Z: rows in several groups, each row roughly a mix of its group's directions:
Z (99 x 10):
[[ 26   9  42  -1  -9 -14 -20 -34 -73  10]
 [-13  29  11  43 -12  46  33  29  49  15]
 [ 16  -9  19   5 -20  -8 -47 -55 -44 -38]
 [ 34  24  69 -12  15 -31   4 -28  15  30]
 [ 47 -13 -16 -49 -10  27 -17  -9 -60   2]
 [-28 -10  30  19  -1  35 -50  16  39  46]
 [-43 -21   3  16 -54  28  20  48  13  26]
 [-28   4  28 -57 -23 -60 -14  13 -13 -20]
 [ 48 -30 -40  23   1  29 -23 -23 -48  14]
 [-28  22  34  47 -14   7  37  21  55  13]
 [ 11  47  -3   2  51 -52  -5 -30  19 -30]
 [ 26  30  -4   9  55 -36 -29 -46  -3 -30]
 [-48  -7  56 -14  -4  10 -25 -36 -24 -38]
 [-31  15 -54  54  16  39 -22  -7  13  17]
 [  1  23 -37   0  70  -1  -8 -28 -46  -6]
 [ 21   5  44  16 -11  34 -76   4  -6  -1]
 [ 48  14  -8 -21  26   5 -32 -30 -63 -18]
 [  5 -49  -5 -16 -37  58  17  10   9  43]
 [-53  31   7  35  12  -1  38  50  24 -16]
 [-16  12 -32 -20 -62 -29   6 -51  -8  25]
 [ 31   4 -15 -40  31 -51 -27 -43 -21 -20]
 [-21 -26  26  19  -3  30 -76  15  11  24]
 [ 32   0 -67  40 -44   9   0  20  -6  16]
 [ 17  -8 -11 -22 -44  65  14  45 -18  13]
 [-10  22   0 -15  38  22 -40  32  47 -47]
 [ 60  14 -65  16  -8  -7  15  27  16  13]
 [-48 -42 -40 -16  -7 -20  17   4  49  27]
 [-26 -22  20  -1  32 -21 -71  28  11 -30]
 [ -9  25  54 -28  29 -42  34  18  23 -28]
 [-62 -34 -28 -29   1  -2  43  32  18  -2]
 [-23 -52 -34  12  10  12  -4 -13  68  13]
 [-19   1 -40  11  43  -3  17 -10  74   0]
 [ 53   5 -62  30 -27   0 -36  11  -4   6]
 [ 41   6 -78  17 -14   3 -12  32  18  -7]
 [-36   4 -86  -8   8 -26  12   3  12  10]
 [-36 -28  -1  17 -65  23 -12  30 -27  29]
 [ 17 -17  67  33 -18  34 -18  20   3  38]
 [-10  36  52 -46   1 -47  17  23  24  -9]
 [ -7  26 -18  12  44 -59 -33 -38  -3 -25]
 [ -1  38  49 -30 -13 -48   9 -28  31  27]
 [ 12 -19  76   3 -19  30 -27   5 -22  32]
 [-28   3 -19  44  60 -25 -23 -21  23 -30]
 [ 35 -13 -58  32 -51  15   9  31  -8   4]
 [  6  39  -8 -28  24 -42  64  11  17 -24]
 [-18  46   6  24  24 -64 -23  -8  -6 -38]
 [ 32   1  18  29   2  36 -44  -1 -60 -27]
 [-65  19  28   0  10  13  26 -21   7 -55]
 [ -3  25 -52 -15 -40 -15  52 -35   0  22]
 [ 21  10  10 -31 -19 -42  57 -42 -31   6]
 [-26 -15  -7 -25   3  -6  32  49 -32 -61]
 [-40   1 -34 -26   1   0  65  35  20  24]
 [-10 -17  21  26 -13 -22 -10 -66 -30 -48]
 [ 25  27 -30 -29  49  16   1  14 -50 -37]
 [ -1   4 -43 -16  22   4  31  61  49  13]
 [ 92   6 -27  13  -6 -10 -13   1   2 -12]
 [ 17   0 -23 -43  54 -12  40 -16  46   0]
 [ 20 -18  30  60  23  38 -29 -39  13  15]
 [ 53 -14 -46  32 -23 -13  18  22   3  47]
 [-21  29 -26 -10 -27 -35 -65  -8  19 -34]
 [ 16  42  15   7  62 -41   8 -40   3 -18]
 [ -5 -31 -61  17  -2  -4   5  52  38  24]
 [-60 -57 -34 -19 -29   0   8  24  -7   6]
 [ 12  -9  -4   5  43  16 -31  63  -8 -49]
 [ 12  -6  -4  34  60  -8 -26 -55  30 -11]
 [  2 -10   4  44   9  18 -79 -26  22   6]
 [ -6  29 -41 -18  16  25   7  65  41  12]
 [ 28   4  16  46  -9   9 -66 -27  -1 -39]
 [ 15  17  56 -15 -38 -33  -7  13 -54 -17]
 [-50 -17  61 -28  31 -12  17  -9   4  33]
 [ -6 -44  10 -10 -19  -1  28  -4  76  27]
 [-32  17 -11 -23   7 -27  61  24   8 -52]
 [  0 -33 -31 -54  16 -11 -17  43  11  46]
 [ 18  10 -13 -25  58 -39 -19 -28 -35 -37]
 [-10  18 -10   1 -23 -26  58 -61  17  25]
 [ 71  -9 -57   9 -24  -7 -23  13  -8  -1]
 [-58 -20  69  -5  15   4 -10 -27  -2 -16]
 [  3 -40 -58  26  20  22 -55   4  -8  15]
 [-16   1 -71 -42  10 -30  32  -3   1 -27]
 [ 66  -4 -61 -16  -7 -20 -28  10  -8   7]
 [ -9 -35  21   7 -15 -26 -55 -43 -38 -28]
 [-10  -3  -8 -37  -6  -1  65  48 -30 -27]
 [-17 -19  52  12   4  20 -72  23  11   8]
 [ 50  29 -12 -31  -2  22 -10 -21 -64  14]
 [  7 -28  39  15 -30 -17   9 -52 -52  22]
 [-79   2 -41 -22  -4 -13  27 -14 -15   3]
 [ -9 -24 -50  39 -13  54  20 -16   3  37]
 [ 22  23 -10  19  49 -23 -13 -41  55 -21]
 [-17 -11  18  -2 -36  -3  12  68  38 -39]
 [ 39 -10  19  11   6 -47   7 -61 -33  25]
 [-10  41  68 -31 -13 -19  14  16  34  16]
 [-31  17  67  -5  -1 -39 -25 -20  32 -19]
 [ 67   9 -58  15 -30   8  -6  24  -2 -11]
 [ -5  14  73 -39 -25 -31 -33   6  -6   3]
 [  8  -5 -20   2  39 -41 -52 -42 -28 -28]
 [-20 -30 -60  26 -27  47  21 -11 -15  24]
 [ 13   2  -8 -17   1 -42  69 -48 -17  10]
 [ 13  -2  -6   4  15  55  -2  55  19  54]
 [ -2  37  64   2  -4  13  36   2  43  30]
 [ 58  31 -57   6   5 -26  21  -2  -3  33]]
which group is each row in? (one row of each group first):
[ -6  10 -18  -5  37  -6  82  23  13 -23] | D
[  1  26 -63  14 -21 -19  35 -34 -24 -34] | M
[-34 -10 -45  -1  23   1  28   1  69  19] | R

[-16 -29  -2  14 -46  20 -67 -25 -18  24] | D
[-63  12  53 -34  21  12  29  -6   2 -17] | M
[-10  10 -10 -56  37 -30  54 -13   7 -31] | M
[ 31 -18   7  26 -28 -26 -15 -62 -48  -7] | M
[-13  -5 -40 -24  27 -29  62  24  28  26] | M
[-34  21  55 -34  -3 -46  34  -1  25  -4] | D
[ 67   5 -50  41 -17  -5   0   8  12 -24] | M
[  0  18  -5 -21  35 -17  78  30  13 -20] | D
[-39  19  29   6  18  23  37  39  32  48] | M
[-15 -35 -19  15  27  24 -44  48 -16 -44] | D
[ 19  57  64  15 -14 -31  14  -5 -22  -8] | R
